In the data rows, 128 means zero.
Here are some numbered points:
145 94 84 101 125 134 129 132 99 133 145 93 115 144 151 106 0
150 110 114 119 144 143 151 162 129 138 139 134 113 132 129 96 1
107 75 86 76 97 121 114 103 114 85 145 91 138 148 136 172 2
96 136 118 129 135 122 113 112 146 110 109 117 142 116 111 134 3
181 124 141 147 140 123 156 125 124 117 126 167 134 145 149 137 4
133 126 103 115 76 138 103 79 134 111 97 100 148 184 119 170 5
96 167 129 123 127 172 127 121 128 167 78 113 166 163 74 134 6
154 159 87 98 111 118 133 92 173 100 126 112 129 170 100 140 7
86 129 126 83 120 118 41 109 96 179 119 134 153 114 102 124 8
178 130 141 149 138 127 151 118 124 121 131 167 145 129 155 138 9
138 116 139 119 145 118 105 142 126 148 140 124 109 111 130 96 10
67 131 104 149 121 136 146 135 193 117 179 163 79 71 108 134 11
151 116 146 141 100 94 128 102 84 112 140 130 167 140 164 165 12
154 137 114 173 116 117 140 133 125 127 153 125 100 124 156 131 13
135 95 148 157 98 157 156 139 150 105 145 164 98 128 142 159 14
132 104 139 106 151 86 102 113 121 88 155 149 141 81 151 136 15
124 121 120 146 92 158 90 120 103 152 112 102 122 155 140 141 16
104 112 116 111 118 149 118 145 126 145 134 117 112 132 110 124 17
124 112 69 133 117 110 138 102 165 88 154 115 100 124 138 129 18
159 125 79 79 116 89 132 111 145 121 157 98 110 142 124 116 19
107 115 128 97 117 131 115 94 160 85 102 120 147 145 113 156 20
121 102 129 121 111 152 115 125 98 133 126 137 148 139 138 154 21
182 160 149 178 142 127 150 156 113 169 129 143 106 134 153 100 22
93 110 159 101 151 178 125 178 117 139 90 129 132 109 114 97 23
160 137 119 181 130 151 131 140 132 140 135 151 107 137 141 122 24
141 138 133 104 138 116 75 75 160 101 89 148 160 149 101 145 25
101 122 132 91 144 109 83 125 178 105 119 131 95 101 100 98 26
98 128 152 131 125 143 110 125 127 119 107 114 137 120 125 140 27
127 161 141 103 130 87 151 127 108 159 160 117 143 110 111 138 28
129 135 128 193 121 109 158 137 91 140 164 134 125 103 169 144 29
70 102 191 125 112 175 182 152 112 91 98 128 154 125 125 185 30
138 123 150 138 104 127 125 173 79 171 169 119 101 107 154 110 31
125 119 115 144 96 153 90 114 107 150 116 111 118 163 135 136 32
112 154 155 73 168 113 151 142 116 115 88 89 158 122 111 96 33
138 131 121 100 130 104 70 73 156 102 94 150 159 159 89 144 34
96 148 158 112 145 158 178 131 134 103 69 120 178 138 99 150 35
131 128 125 165 130 134 99 103 148 88 77 112 128 143 135 120 36
178 129 147 156 134 121 151 132 129 122 129 161 145 140 147 137 37
93 134 114 124 131 123 115 104 143 98 106 115 137 116 114 128 38
89 109 148 99 154 176 125 169 124 133 102 130 129 110 117 98 39
104 110 112 109 121 150 117 141 121 140 141 104 119 126 128 124 40
88 156 144 151 137 93 140 103 115 134 148 163 175 92 118 161 41
132 166 123 121 113 99 147 118 113 152 143 85 136 139 124 133 42
206 170 173 187 167 86 196 131 138 97 116 153 142 135 162 123 43
96 135 156 136 118 148 114 103 162 117 99 146 144 137 95 164 44
179 155 86 139 100 103 114 90 86 190 150 123 151 157 136 136 45
103 165 129 134 127 165 127 113 129 158 72 120 155 158 96 131 46
134 98 107 91 138 154 147 163 118 123 148 138 117 121 139 116 47
105 126 125 99 153 99 84 117 178 105 126 133 98 94 103 97 48
160 151 111 130 143 153 147 122 190 122 103 147 105 159 101 110 49
92 135 115 124 133 118 111 104 140 109 110 110 135 115 122 129 50
157 137 114 174 123 150 132 138 144 146 134 155 94 137 137 123 51
150 92 81 98 121 140 122 141 110 137 138 92 117 144 153 87 52
101 151 125 160 156 105 73 102 199 111 115 148 89 82 103 94 53
101 161 106 120 116 74 154 69 170 108 159 127 156 117 95 191 54
107 152 118 104 140 154 161 148 146 152 116 131 132 131 89 119 55
152 151 73 148 108 157 145 133 170 170 161 145 80 146 105 116 56
108 158 93 133 128 163 169 144 99 185 141 134 162 128 114 135 57
130 137 107 154 125 144 152 133 178 115 129 145 106 123 120 126 58
195 128 141 162 126 96 136 131 124 105 144 126 101 130 165 122 59
134 99 117 108 87 118 126 126 104 119 146 78 107 144 143 148 60
115 126 81 122 111 137 148 103 164 97 127 123 128 142 117 144 61
117 154 196 140 152 109 120 145 56 148 104 114 176 101 155 116 62
112 152 157 75 166 114 144 134 120 117 78 95 169 123 111 100 63
130 168 149 170 163 127 162 138 140 131 94 136 139 116 133 114 64
180 163 90 125 103 114 131 72 129 160 126 143 172 193 106 149 65
104 150 119 100 139 158 165 144 136 159 113 125 140 122 87 112 66
137 119 150 132 119 131 130 167 93 167 163 124 95 109 149 118 67
118 95 150 135 129 98 82 133 123 105 157 134 99 91 160 128 68
144 89 84 99 116 139 122 145 96 127 146 92 111 148 152 100 69
106 154 120 108 134 152 162 146 145 150 117 122 131 130 89 110 70
Which five points above are nearest to each new point? Their numbers follow each, nearest first.
147 123 131 125 154 115 111 147 123 145 132 128 104 115 128 86 10 1 67 17 40
180 161 143 178 147 121 150 154 103 169 125 139 115 133 154 101 22 24 51 37 13
153 139 128 101 123 77 62 133 110 179 154 110 95 117 100 75 10 8 67 28 31
149 114 117 119 149 149 150 157 128 129 137 126 110 131 142 93 1 47 10 52 0
155 134 124 170 117 110 138 131 120 129 154 120 99 127 158 136 13 59 29 24 51
124 100 142 126 111 154 113 124 100 135 129 136 156 142 141 161 21 27 16 32 40
151 117 114 121 145 152 152 160 125 141 143 126 120 134 134 96 1 47 10 40 17
149 112 145 145 114 87 135 100 82 107 147 132 172 128 165 174 12 9 21 37 4
101 153 130 159 155 97 72 113 201 110 119 153 83 93 98 100 53 48 26 3 50
112 134 112 159 103 94 142 130 92 159 194 126 121 102 158 154 29 13 31 67 28
186 123 139 167 129 93 138 132 119 106 150 129 92 130 174 115 59 13 4 37 9
147 109 151 157 111 90 131 105 82 112 145 133 168 138 168 176 12 9 37 21 29
163 115 118 120 147 151 155 158 125 142 135 131 107 132 138 98 1 47 10 24 51
205 162 178 192 158 94 181 120 140 98 106 148 144 127 165 132 43 37 9 4 59
127 94 155 157 107 145 140 140 141 101 142 146 94 123 142 149 14 13 58 51 24
131 93 153 156 101 154 128 146 140 104 143 143 96 123 146 154 14 13 51 24 21
131 95 159 158 106 145 140 143 145 106 147 147 97 127 138 162 14 13 58 51 24
146 113 118 126 144 114 110 148 126 140 140 135 97 113 137 95 10 1 67 47 17
159 127 81 90 124 87 134 114 146 120 162 107 106 140 123 113 19 18 0 7 52
160 157 105 136 138 142 153 107 190 124 104 134 112 161 90 112 49 58 7 61 70
81 129 128 122 128 102 104 115 104 141 164 156 156 80 127 155 41 15 28 3 50
162 134 123 186 101 112 140 121 119 128 157 125 107 131 160 139 13 59 29 24 51
118 104 126 129 109 153 113 127 95 135 124 139 157 147 138 156 21 32 16 27 40
116 101 134 119 169 78 102 118 116 100 155 147 144 90 145 133 15 68 10 50 3
183 119 140 166 134 95 142 135 137 102 150 124 96 130 170 121 59 13 37 4 9
129 129 116 164 133 139 101 109 154 92 81 111 126 144 137 117 36 38 3 50 27
124 101 136 119 113 153 111 127 102 125 121 140 143 145 136 151 21 27 32 16 40
107 119 131 105 114 137 113 97 158 87 99 119 130 149 110 147 20 38 3 50 44
110 81 125 116 132 168 151 169 108 127 161 152 124 98 144 134 47 40 1 17 21
128 123 81 132 111 135 139 106 159 102 130 120 121 145 119 142 61 18 58 7 38
83 116 158 136 132 118 115 140 109 117 126 129 136 95 150 144 27 68 50 3 21
151 117 116 127 144 147 162 160 129 133 145 133 109 132 143 101 1 47 24 10 51
143 128 134 129 147 122 106 150 123 146 135 136 103 105 134 93 10 1 67 17 40
161 122 86 90 122 90 132 109 143 116 157 101 109 141 123 104 19 18 0 52 7
133 138 128 163 129 136 98 105 149 93 75 118 130 146 133 120 36 38 3 50 27
191 124 145 161 127 91 140 130 128 108 143 131 99 127 167 121 59 13 37 4 9
183 154 147 179 134 123 148 159 109 167 134 138 109 133 155 91 22 24 51 13 59
150 111 121 121 146 153 150 154 126 140 136 132 108 133 139 93 1 47 10 17 40
139 129 132 118 147 117 109 154 122 151 142 132 110 114 125 90 10 1 67 17 40
152 119 120 122 150 149 150 162 129 135 143 130 109 129 124 94 1 47 10 17 40
165 154 112 132 145 143 142 123 188 118 101 138 121 159 106 108 49 58 7 51 61
110 118 124 101 112 127 117 92 155 82 99 118 132 146 104 155 20 38 3 61 50
118 102 124 129 110 153 108 131 99 129 122 133 144 143 145 154 21 16 32 27 40
